In the rows, 128 means zero.
which system made each run:
dol, seq 1 (8 x 20):
[[201 170 169 129 180 140 119 107  91 111 112  97 134 102 148  82 134 125
  126 135]
 [134 128 152 140 120 139  99 113 127 144 161 194 123 122  48 156 164 120
  156 159]
 [140 107  82 131 120 133 123 104  97  58 122 138 138  81 122 117  57 139
  138 103]
 [216 141 158  74 175 144 119 151 130 148 154 106 156 130 124 139 126 140
  140 148]
 [128 108 152 181  99 123 117 121 151 123 184 183 133 141  74 157 107 150
   98 105]
 [183  96  86  77 114 114 152 120 149  73 111 127  89 111 158 128  86 116
  109 120]
 [129 111 128  84 139 137 130 182 159 183 167 108 175 170 124 173 120 147
  137 131]
 [121 121 151 193  99 105 147 121 158 113 143 129 118 151 152 119 100 146
   58  80]]
mebeg, seq 2 (8 x 20):
[[190 159 174 128 139 121 121  67 119  99 134 159  82  99 124  99 153 144
  116 161]
 [135  96  71  85 123 142 113 119 107  92 123 164 119  88  84 147 109 107
  179 148]
 [172 137 139 127 143 134 126 117 110  90 155 109 179 102 145 120  54 181
  116  99]
 [176 132 176  86 122 127 131 107 166 133 169 178 118 128  97 161 155 159
  130 169]
 [102  88  77 124  69 114 134 120 146  90 137 173 127 120 107 167  75 127
  127 105]
 [156 114 135  78 141 122 166 147 170 114 142  87 150 139 187 133  93 175
   97 117]
 [ 98 115 153 118 111 129 126 154 171 182 176 159 150 168  90 181 155 147
  134 143]
 [ 80 110 108 168  68  94 150 116 159 117 123 138  98 151 160 131 107 132
   80  95]]
mebeg, seq 3 (8 x 20):
[[110 177 169 151 142 122 104 132 111 207 154  98 154 163 144 119 150 158
  126 137]
 [ 69 123 140 177 113 123 132  99 132 114 108 167  70 122 107 107 189 108
  120 143]
 [127 104  52 112 157 130 114 146  90 120 102  79  88 120 158  89 109  96
  133 119]
 [117 175 164 130 176 150 107 129  85 162 137  93 182 117 133 107 140 165
  163 145]
 [133 131 159 189 133 129 104  89 113 110 147 181  80 112  76 105 166 123
  114 138]
 [150 121  58  84 118 118 118  97  93  95  98 124  80  94 151 108  98 107
  150 141]
 [137 130 147 103 185 164 126 143 103 108 145 103 199  97 118 123 105 171
  163 132]
 [177 140 170 162 118 118  97  93 128 135 184 181 106 130  82 135 127 153
  105 136]]
ped, seq 4 (8 x 20):
[[154 111 170  95 198 167 151 142 143  89 124 126 137  98 106 115 176 133
  146 156]
 [183 141 108 158 101 120  83  92  82 115 151 161 125 107  94 131  65 126
  131 113]
 [136 153 172  89 120 124 184 108 161  88  96 111 162 109 186 127 126 164
  120 135]
 [177  79 137 135 163 157 118 157 144  98 169 161 131 118  55 147 125 118
  122 117]
 [143 154 108 124  59  95 132 102 125 125 123 130 155 132 168 151  51 142
  115 100]
 [124  98 176 106 166 151 180 176 191 112 132 112 161 142 133 144 161 144
  108 124]
 [144  99  89 168  90 117  94 143 124 144 158 161 118 150  79 158  84  96
  113  92]
 [ 87 146 127  98  92 109 172 140 159 148  93  91 162 152 200 144 121 136
  124 119]]
zub, seq 5 (8 x 20):
[[162 138 138 158  89 129 133 154 137 130 115 141 193 142 104 173  84  84
  121  80]
 [146 113 131 119  96 118 186 138 175  72  81 126 138 126 163 143 108  99
   97  92]
 [162 107 105 112 135 141 141 192 144 140  93 102 160 149 123 157 121  53
  134  97]
 [121 143 136 184  87 116 148 146 136 128  95 112 173 149 150 139  90  91
   96  67]
 [134 114 132 122 102 120 175 153 175 113  70 128 110 145 148 144 163  60
  107 114]
 [125 133  93 149 117 136 122 163  99 136  70 107 164 131 123 136 115  45
  151  94]
 [117 153 165 179 121 122 164 137 140 117  72  95 150 139 171 108 141  94
   95  90]
 [144 140 149 136 113 135 144 148 143 135  72 146 130 138 104 149 180  40
  142 129]]
lufu, seq 6 (8 x 20):
[[136 184 202 127 135 141 144  93 120 115  95 145 162 100 123 123 175 132
  156 158]
 [168 135 136 144 170 164  93 156  85 140 128 127 175 113  68 135 129  88
  167 122]
 [210 188 174 117 116 122 128  99 114 123 116 123 176 113 149 134  94 134
  130 122]
 [164 116 179  98 159 162 150 152 158 102 133 155 174 110  79 158 157 123
  152 141]
 [224 127 114 119 123 130 115 153 123 129 130 124 155 135 112 155  73  84
  122  95]
 [168 133 164  69 113 127 184 128 182  88 108 130 164 120 161 160 120 142
  121 131]
 [151  73 115 109 144 147 142 200 172 134 141 127 147 156  94 170 129  90
  122 105]
 [173 135 112 106  77  97 157 135 161 128  96 115 118 154 178 149  95  91
   94 100]]
ped, seq 7 (8 x 20):
[[ 88 136  74 157 139 126 104 132  71 142  85  91 103 123 146  87 131  84
  146 119]
 [139 181 156 113 153 130 110 116 100 181 106 107 118 134 138 106 192 108
  157 171]
 [ 90 145 133 171 145 146 102  91  74 104 110 151 121  85  88  95 158 120
  164 146]
 [182 164 120  99 146 124 124  89  87 100  80 109 100  90 159  87 130 102
  146 150]
 [164 160 178 107 160 152 113  96 102 116 144 151 158  88  95 124 147 159
  168 166]
 [166 136 140 159 130 132 129  82 100  49 118 145 128  76 126  98  87 144
  114 108]
 [215 140 159  64 124 128 155 106 158  90 122 145 135 106 137 149 119 135
  130 148]
 [146 105 143 130 133 147 130 128 135  81 169 157 186 101  90 154  76 171
  133 106]]
zub, seq 8 (8 x 20):
[[ 69 117  94 177  88 122 104 157 119 172 135 144 151 159  91 160 114  96
  138  99]
 [109 126 106 148 106 101 151 102 136  96  86 110  65 128 185  89 131 113
   87 114]
 [100 133 109 101 149 139 119 170 119 189 101  97 129 154 127 134 183  78
  167 151]
 [ 79 153 140 223 115 123 108 107  87 127 115 135 137 123 117  98 124 121
  116  95]
 [142 153 157  99 130 119 154  98 143 120  79 130  76 119 158 104 197 101
  130 170]
 [100 143 122 141 156 161  99 141  74 138 111 130 177 101  80 128 144 102
  192 137]
 [155 165 192 177 148 129 138  85 114  87 119 122 127 103 152  81 133 155
   93 116]
 [167 144 167  71 133 143 138 124 149 133 118 162 138 116  94 160 180 109
  169 176]]
Vakig, seq 9 (8 x 20):
[[138 125 117  54 160 136 152 149 144 138  91  93 104 130 161 119 178 103
  152 166]
 [ 99 141 140 182 144 149  91 142  84 147 154 129 196 123  84 131 103 147
  152 106]
 [192 134 167 144 116 107 148  93 159  94 120 153  70 126 141 111 145 117
   76 127]
 [110 118  93  57 132 145 125 152 124 148 110 130 148 121 108 160 150 100
  196 166]
 [150 132 140 188 152 141 116 133  95  96 141 103 173 112 129 102  68 148
  103  74]
 [172 136 173 100 129 114 142 124 175 161 139 142  77 158 133 137 189 121
  102 164]
 [102 112  81 113  93 139 113 137 106 119 121 160 174 109  84 170  91 104
  181 121]
 [174 125 140 142 162 127 152 140 135  92 115  75 126 127 182  89 100 133
   78  89]]
Vakig, seq 10 (8 x 20):
[[166 123 162 186 125 140 144 157 143  99 116 136 177 131  99 144 107  87
   99  70]
 [180 127 142 111 129 128 148 169 162 152  92 121 117 158 127 148 169  50
  118 125]
 [120 136 135 152 116 148 132 172 121 138  97 126 209 135  98 164 117  74
  156  93]
 [168 124 165 177 143 134 154 159 152 110  96 115 129 144 130 119 146  72
   83  85]
 [134 148 144 122 117 135 131 161 138 171  87 134 149 152 103 160 177  51
  157 136]
 [132 129 146 183 128 148 145 150 121  87  81 130 184 111 104 132 115  73
  128  78]
 [171 140 167 138 161 138 144 159 143 142  88 105 115 145 129 113 187  61
  115 125]
 [129 153 156 153 118 147 119 144 113 144  96 152 188 124  78 160 150  68
  169 121]]
dol, seq 11 (8 x 20):
[[103  83 102 161 123 118 113 159 150 157 191 125 113 170 121 136  94 161
   84  96]
 [143 125 124  89 105  93 161 104 169 118 128 115  77 143 197 117 121 160
   84 136]
 [ 64  80 108 101 145 136 146 180 174 164 151 114 113 167 129 144 168 140
  124 140]
 [ 77 136 100 167 108  95 122 117 117 154 130  92  97 155 188  94 107 152
   89 104]
 [ 93 138 152  90 144 122 160 119 157 141 101 111  88 135 170 108 203 138
  129 173]
 [ 30 108  88 167 136 130 103 143 103 162 131 119 107 141 114 109 154 123
  144 130]
 [108 176 129 127 138 113 125  79  86 125  94  95 104 105 187  72 139 151
  136 150]
 [ 86 127 152 130 179 156 116 130 114 144 132 135 118 114  89 110 207 133
  164 173]]
Kedaf, seq 12 (8 x 20):
[[164  90 119 146 137 148 131 190 147 123 134 124 173 146  91 162  96  84
  116  77]
 [120 152  96 156  60 100 126 124 113 140  96 122 157 144 154 149  71  92
  120  83]
 [108 103 131 108 120 135 174 190 180 133 114 103 184 158 148 168 118 118
  118  96]
 [135 125  98 173 111 128  98 172 107 171 120 120 153 160  97 149 105  61
  130  87]
 [ 83 147 121 118  60 104 162 136 155 146  80 126 158 151 166 164 125  97
  132 111]
 [115  98 109 110 153 156 135 203 140 153 114 105 177 148 103 160 138  80
  156 112]
 [116 178 121 163  83 116 107 129  92 177  85 125 162 145 129 144 125  68
  151 110]
 [104 129 150  92 107 141 179 159 171 123  82 133 180 132 133 172 158  96
  156 131]]
Kedaf, seq 13 (8 x 20):
[[120 156 151 160 178 151 108 130  85 141  94 109 120 114 110  87 191  89
  153 147]
 [167 172 162  78  99 118 131  84 133 137 107 168 119 113 123 149 165 116
  162 182]
 [104 114 134 112 170 169 128 119 102  73 122 144 162  71  88 117 136 148
  178 148]
 [203 183 165 129 156 130 117  94  86 112 102 106 133  99 153  89 125 120
  130 136]
 [170 135 185 112 114 133 144  96 156  89 159 179 158 103  98 159 115 171
  127 139]
 [158 100 107 152 157 146 128 115 100  46 119 127 124  80 117  95  84 127
  118  99]
 [194 156 143 108 116 106 129 105 131 126 151 104 138 133 180 124  69 174
   94 115]
 [121  84 151 176 133 136 139 141 161  95 180 153 140 132  97 136 101 169
   83  91]]
lufu, seq 14 (8 x 20):
[[ 96 152 143 159 174 148 103 161  88 177 138  76 184 142 131 110 131 142
  144 113]
 [161 191 194 164 104 112 111  92 119 168 126 155 123 142 117 128 165 115
  120 145]
 [137 139 133 130 146 159 124 114  93  84  83 153 148  77  82 121 152  83
  179 142]
 [175 159 133 115 166 144 106 142  83 144 137  82 194 118 140 120  82 145
  150 118]
 [176 160 213 128 120 129 140 115 162 139 155 162 162 137 106 158 147 152
  118 138]
 [198 104 122 123 140 149 126 141 128  84 109 160 124 103  72 143 130  63
  142 121]
 [181 135 108  64 130 130 144 137 125 109 114  92 175 113 170 143  67 140
  142 117]
 [137 106 178 116 132 136 161 167 197 136 164 136 169 158 115 170 136 156
  102 116]]

runs to name:
seq 15 (2 x 20):
[[ 83 122  62 103 104 133 122 120  90 105  89 129 153  94 127 136  94 110
  183 129]
 [176 129 176 145 193 151 135 140 126  99 153  94 160 116 138  98 111 169
   99 107]]
 | mebeg
seq 16 (2 x 20):
[[ 73 150 142 195 145 131 116 135 101 160  97 107 115 142 130  92 181  95
  124 121]
 [113 176 154 160 115 119 121  88 102 140  80 142  94 117 129 101 190  87
  142 154]]
 | zub
seq 17 (2 x 20):
[[117 159 107 131 140 136  81 127  64 167 149 104 181 122 120 126  84 152
  168 126]
 [124 158 208 171 124 127 171 120 157 111  94 129 148 132 148 119 171 122
   96 115]]
 | Kedaf
seq 18 (2 x 20):
[[136  95  72  85 107 121 161 150 148  85  93 106 139 122 165 143  76 106
  126  99]
 [ 99 100 133  99 135 123 167 176 186 154 143  90 141 172 172 145 134 156
   97 115]]
 | lufu
seq 19 (2 x 20):
[[133 170 134 120  77 123 118 106 106 138 127 148 205 118 122 169  77 140
  164 118]
 [128  76 146 127 159 143 177 138 176  49 128 130 117 107 134 113 132 152
   92 111]]
 | zub
seq 20 (2 x 20):
[[130 110  69  58 132 122 125 116 122 128 107 125  61 117 144 116 152 105
  158 173]
 [ 56 132 126 130 152 143 112 143 106 159 162 100 185 132 130 128 115 190
  153 129]]
 | dol
seq 21 (2 x 20):
[[187  97 162 157 183 149 120 136 139  91 173 138 108 117  90 108 130 145
   89 116]
 [186 169 136  73  81 107 119  97 130 152 140 150 151 132 138 170  94 143
  147 151]]
 | zub
seq 22 (2 x 20):
[[ 31 108  88 104 127 139 151 156 129 132  97 101 159 127 150 133 139 131
  165 131]
 [ 89 138 134 216 144 121 107 121  97 141 135 102 108 140 143  78 125 140
   90  97]]
 | Vakig
seq 23 (2 x 20):
[[103 148 157 185 109 141 146 122 115  90  74 148 174 104 107 129 135  85
  139  96]
 [148 128 148 140 173 145 144 147 126 111  76 107  98 122 129  92 191  66
  124 132]]
 | Vakig
seq 24 (2 x 20):
[[ 71 109  56 112 104 114  94 120 104 165 131 142  74 135 116 129 141 111
  159 159]
 [ 74 125 119 146 167 140 140 123 100  94 120  79 150 102 172  77 105 179
  123 110]]
 | mebeg
seq 25 (2 x 20):
[[108 175 134 103 119 114 145  87 109 123  65 109 106 110 181  97 167 114
  151 161]
 [ 92 128 153 156 187 169 114 154 102 135 118 119 155 114  83 111 185 111
  163 139]]
 | zub
seq 26 (2 x 20):
[[121  68 122 108 137 135 179 184 194 103 125 113 131 151 143 149 128 120
   94 100]
 [119 142 123 124  98 108 120 166 148 212 147 104 154 190 149 164 117 122
  116 114]]
 | mebeg
seq 27 (2 x 20):
[[110 132 110  58 129 116 151 101 137 112 129 102 118 112 193 116 112 191
  136 158]
 [138 115 165 167 198 154 101 153 120 147 187 114 132 138  92 103 148 161
  111 126]]
 | Kedaf
seq 28 (2 x 20):
[[ 57 123 155 122 165 147 148 130 140 130 113 128 118 119 123 110 210 140
  149 168]
 [120 150 107 185 128 130  79  89  57 121 117 146 110  97  96  95 121 106
  149 127]]
 | Vakig
seq 29 (2 x 20):
[[190  93  98  72 131 128 145 164 162 122 108 128  97 142 123 151 138  65
  125 132]
 [ 94 144 123 131 111 134 102 141 108 175 163 127 202 141 110 163  89 160
  158 118]]
 | ped
seq 30 (2 x 20):
[[ 69 138 125 178 134 143  93 105  78 132 123 158 123 104  76 111 160 117
  166 142]
 [153 159 149  73 136 125 158 104 136 111  72 112 102 111 174 108 175 111
  142 167]]
 | Kedaf
seq 31 (2 x 20):
[[ 50 159 158 188 138 131 119  96  94 132 123 124 140 113 132  90 154 164
  133 132]
 [108 137 138 147 131 122 122  73 111 100 111 160  57  99 119  88 180 125
  129 164]]
 | Vakig
